Questions about the row below.
1) What is the 2nd-last entry?
2) What is the second smallest entry?
3) What is the first entry from the right?
4) What is the first entry?
5) What is the fourth entry?
6) What is the third entry from the right?
[ 0.64 -3.98  0.30 -1.07 -1.02  4.01  0.00 -3.96  0.24 -1.04  0.41 -5.29
 -3.76 -1.21  0.67  4.59]
1) 0.67
2) -3.98
3) 4.59
4) 0.64
5) -1.07
6) -1.21

X =
[[-1.08 -0.80 -0.88  1.62  1.68]
 [-5.17  1.31 -0.52 -0.51  5.02]
 [ 0.58 -3.08 -1.10  2.98 -0.07]
 [ 2.57  4.92 -2.69  1.99  3.31]
 [-1.23 -1.49  3.34  0.72  0.72]
 [ 1.66  0.50 -4.34 -3.84  0.25]]
Counting starts at 0.
The bottom entry of the column that holds the largest entry: 0.25
Report the entry at row 0, column 2.
-0.88
The entry just left of the largest entry -> -0.51
Report the entry directly above -0.51.
1.62
The entry in the top-right corner -> 1.68
Report the entry at row 0, column 0.
-1.08
The entry at row 2, column 0: 0.58
The entry directly below the largest entry: -0.07
The entry directly above 3.34 -> -2.69
Report the entry just right of 0.50.
-4.34
Report the entry in the bottom-left corner.
1.66
The entry at row 1, column 2: -0.52
The entry at row 1, column 0: -5.17
The entry directly above -4.34 is 3.34
Report the entry directly below 1.31.
-3.08
The entry just left of -4.34: 0.50
The maximum -> 5.02
Report the entry at row 0, column 1.
-0.80

M = [0.38, 1.26, -0.83, 1.48, 0.98, 0.71, -0.56, 0.64, -1.47, -2.09, 1.48, 0.11, -4.46]
The third entry from the right is 1.48
The last entry is -4.46
The second entry from the right? 0.11
The first entry? 0.38
The entry just left of 0.64? -0.56
The 3rd entry from the left -> -0.83
The 5th entry from the end? -1.47
The entry just left of the centre entry: 0.71
The fourth entry: 1.48
The second entry from the left? 1.26

[[-0.507 -0.467 -1.827 -0.385  0.895 -0.713  1.614 -0.542  0.810]
 [ 1.304 -0.491 -0.051 -0.430 -0.890  0.809 -1.045  1.918 -0.665]
 [ 1.228 -0.526 -0.834 -0.446 -0.113  0.707  0.274  1.844  0.092]
 [-1.192 -0.417 -1.696 -0.348  0.775 -1.245  1.252 -1.505  0.579]
 [ 1.342 -0.506 -0.288 -0.438 -0.655  0.827 -0.632  1.981 -0.426]
 [-1.963 -0.308 -0.507 -0.280 -0.391 -1.786 -0.928 -2.631 -0.702]
 [-1.825 -0.295 -0.079 -0.276 -0.817 -1.654 -1.630 -2.455 -1.103]
 [ 1.149 -0.529 -0.979 -0.446  0.032  0.637  0.505  1.739  0.224]]
The entry just right of the smallest entry -> -0.702
The first entry in reading order: -0.507
Give the entry in the bottom-right corner.
Answer: 0.224
The entry directly below -0.430 -> -0.446
Give the largest entry in the first column.
Answer: 1.342
Give the entry directly below -0.348.
Answer: -0.438
Give the minimum.
Answer: -2.631
The 2nd entry on the main diagonal -> -0.491
Give the first entry of the smallest entry's row.
Answer: -1.963
Give the entry just right of 1.228.
Answer: -0.526
Give the entry directly below the smallest entry.
Answer: -2.455
The entry directly above the smallest entry -> 1.981
The bottom entry of the column that holds the largest entry: 1.739
Give the entry just left of 1.614.
Answer: -0.713
Give the 4th entry, reading row by row.
Answer: -0.385
Give the entry directly above -0.288.
Answer: -1.696
Give the bottom-left entry.
Answer: 1.149
Give the entry just right of -1.505.
Answer: 0.579
The largest entry in the first row is 1.614
The entry directly below -0.655 -> -0.391
The 2nd entry, reading row by row is -0.467
Give the entry directly above the largest entry.
Answer: -1.505
The largest entry in the last column: 0.810
The smallest entry in the last column is -1.103
The third largest entry is 1.844
The entry just left of the smallest entry: -0.928
Give the fifth-last entry, reading row by row.
Answer: 0.032
Give the entry just left of -0.430.
Answer: -0.051
Give the fifth entry in reading order.
Answer: 0.895
Give the 3rd entry on the diagonal from the top-right corner.
Answer: 0.274
